In the rows, zero is written as 128.
Families of rows that turns and mirrors carry onto each other, the same ones carrying the whole set onto itself: the rest of each named row's family, in list order:
5 families of 6 rows:
Rura: [162 136 145 145 123 135 154 162 122 102 124 127]
mim: [159 134 132 150 141 152 135 144 128  96 136 116]
dekal: [153 132 138 161 124 124 139 181 115 109 117 149]
Sim: [152 151 112 150 151 135 124 113 122 115 122 168]
rozu: [168 126 137 146 142 146 126 144 137 137 142 110]
faf: [162 138 125 147 152  99 139 145 104 125 123 169]
mapa: [160 130 113 140 128 140 118 121 141 146 119 163]
safos: [165 132 138 144 142 100 150 164 104 120 127 151]
Fopip: [160 137 114 152 168 112 124 128 108 122 133 162]
lemis: [149 140 128 161 129 116 133 165 112 118 110 175]
tikip: [146 137 110 168 156 141 106 138 120 109 128 158]
tenu: [161 130 116 153 172 126 120 131 113 113 144 136]
Tinup: [168 136 145 138 120 116 146 157 126 152 119 149]
bag: [155 153 124 145 133 117 143 132 116 120 110 178]
sif: [162 141 119 145 151 130 115 117 131 154 128 158]
sibon: [161 124 114 143 132 154 114 122 147 138 129 140]
tata: [164 132 122 148 154 146 112 122 137 142 140 129]
rebo: [164 125 133 135 105 133 141 152 139 143 114 152]
Giv: [153 126 135 164 134 141 127 174 121 101 130 128]
guv: [155 142 116 153 155 152 120 119 128 103 135 136]
firek: [160 145 141 143 119 119 157 157 116 113 111 158]
kabu: [146 143 113 165 146 124 117 145 114 118 115 179]
fofam: [149 129 120 168 151 149 112 153 123 100 135 132]
zasaf: [165 124 130 151 162 128 131 151 114 107 146 119]
Lipad: [165 118 134 138 109 146 136 154 144 134 123 129]
popa: [171 127 149 140 124 131 143 162 132 142 132 121]
Rek: [164 118 125 141 123 157 122 139 147 132 131 124]
gofot: [165 142 130 141 135 115 133 135 125 158 117 169]
sazol: [162 131 122 137 113 130 132 136 138 148 112 168]
Turu: [167 124 140 147 147 115 146 167 110 111 137 126]

The rest of the family of Giv: dekal, lemis, tikip, kabu, fofam
The rest of the family of mapa: sibon, rebo, Lipad, Rek, sazol
The rest of the family of tenu: faf, safos, Fopip, zasaf, Turu

Families of rows that turns and mirrors carry onto each other, the same ones carrying the whole set onto itself: the rest of each named row's family, in list order:
4 families of 8 rows:
dosu: [125 125 131 125 146 159 145 140 135 100 137 115 130 150 113  97 132  82]
Fug: [116 161 127 138 121 130 124 134 119  86 115 130 139 146 136 128 124 122]
sut: [145 142 165 148 142 124 133 122 139 101 120 124 161 124 144 159 139 121]
vug: [119 121 142 137 157 169 133 157 120 106 131 128 136 143 113  93 130  92]
niz: [115 158 135 140 120 136 124 137  96  92 124 140 141 142 139 124 126 122]
busu: [117 157 139 135 122 124 132 135  95 100 122 147 139 141 136 122 128 111]
rodu: [133 130 127 129 142 160 146 149 130  95 150 112 125 161 123 100 132  93]
Valad: [125 127 138 143 158 170 131 169 122 102 138 123 133 154 121  98 129 105]
sevar: [113 158 136 139 127 127 126 135 126  90 102 142 144 134 133 131 129 118]
zuf: [155 107 161 143 154 155 138 134 135 108 161 103 140 134 129 134 143  85]
rodir: [126 130 125 127 143 164 137 146 118  97 145 112 129 157 120  98 125  90]
Bagi: [125 153 136 135 120 131 129 137  94  91 131 147 139 142 147 125 133 124]
Gavim: [122 129 130 137 154 169 125 160 121  99 132 116 134 152 117  99 123  99]
tipe: [151 112 156 142 156 152 148 137 142  98 164 103 137 136 126 128 147  85]
peb: [141 142 165 148 143 122 132 124 135 103 115 128 148 124 145 161 134 126]
lusud: [151 106 166 152 166 160 127 148 138 110 149 107 145 130 126 134 140  93]
Pepok: [153 109 160 134 160 154 151 130 144 113 150 101 134 141 125 127 138  91]
Timuv: [115 155 140 134 117 130 136 126  99  95 122 150 142 133 139 126 134 110]
fute: [124 158 128 136 127 127 123 141 127  83 112 135 139 144 141 133 128 129]
dugi: [144 135 165 148 133 123 131 126 107  93 145 137 150 117 151 154 148 116]
tudo: [143 140 156 149 141 118 125 130 139  86 126 125 150 119 145 161 143 120]
Pusa: [126 131 129 123 146 152 142 145 126 104 139 116 127 156 115  97 128  81]
zadon: [117 161 133 136 129 120 126 139 123  94 106 137 139 142 131 127 124 115]
robaf: [143 139 169 144 132 124 142 116 108 108 134 136 146 124 151 156 139 118]
fos: [148 109 172 148 172 163 137 145 134 117 144 113 155 131 128 126 140  98]
Tugol: [146 138 163 153 133 121 124 122 136  97 132 120 149 123 144 164 141 115]
Pim: [154 112 162 135 159 155 150 128 142 111 153 102 148 137 128 128 142  87]
Fum: [145 138 172 147 134 128 140 117 111 107 137 134 161 122 149 153 143 117]
Bizud: [147 106 172 147 173 164 139 147 129 120 143 114 140 133 125 124 136 100]
Bivor: [144 134 171 156 132 126 125 125 113 103 141 131 151 119 148 159 143 116]
bibar: [145 109 166 157 171 161 133 157 134 105 152 114 144 129 124 127 144  97]
runuz: [120 129 139 135 159 159 130 162 118 109 129 126 134 150 114  95 125  92]

The rest of the family of Tugol: Fug, niz, zuf, rodir, Gavim, lusud, Bivor
The rest of the family of busu: sut, Pusa, zadon, fos, Pim, Fum, runuz
The rest of the family of Pepok: dosu, vug, sevar, peb, Timuv, robaf, Bizud

Families of rows that turns and mirrors carry onto each other, the same ones carrying the whole set onto itself: the rest of each named row's family, in list order:
3 families of 6 rows:
leze: [143 167 120 166 156 126 133 138 119 134 153 120 124 118]
pibaf: [112 143 128 132 131 100 125 151 120 115 150 127 131 126]
ronam: [163 164 120 153 140 147 124 144 140 149 123 141 129 118]
bod: [132 170 135 140 135  92 112 145 120 170 134 112 148 117]
bir: [125 161 136 138 142 100 107 127 112 171 113 135 154 103]
Kef: [115 153 103 114 130 128 108 139 112 167 124 138 114 125]
Dalos: [139 156 127 155 130 103 126 142 111 167 105 133 160 100]
Kulis: [146 156 127 164 172 122 124 152 112 146 140 132 133  96]
vos: [128 161 112 118 127 110 100 151 109 170 111 120 116 123]
nubiz: [111 152 116 121 145 106  96 134  99 149 119 112 124 114]
vobe: [113 142 133 134 104 127 107 148 135 126 135 125 117 120]
damob: [142 152 104 131 132 157 122 142 118 158 134 146 111 116]
Ruti: [112 122 131 149 124 110 124 141 128 121 139 120 118 119]
tov: [126 113 138 141 135 136 118 143 130 141 109 148 121 114]
daru: [159 161 114 137 150 148 118 159 114 146 128 142 108 111]
mirum: [124 132 152 141 121 124 122 143 141 138 117 152 142  99]
Dibip: [133 168 123 150 155 109 134 153 105 121 148 123 136 120]
fazi: [134 129 135 155 122 125 137 145 131 152 108 145 146  91]

The rest of the family of vobe: ronam, bod, Kulis, nubiz, tov
The rest of the family of daru: leze, bir, vos, Ruti, mirum
The rest of the family of fazi: pibaf, Kef, Dalos, damob, Dibip

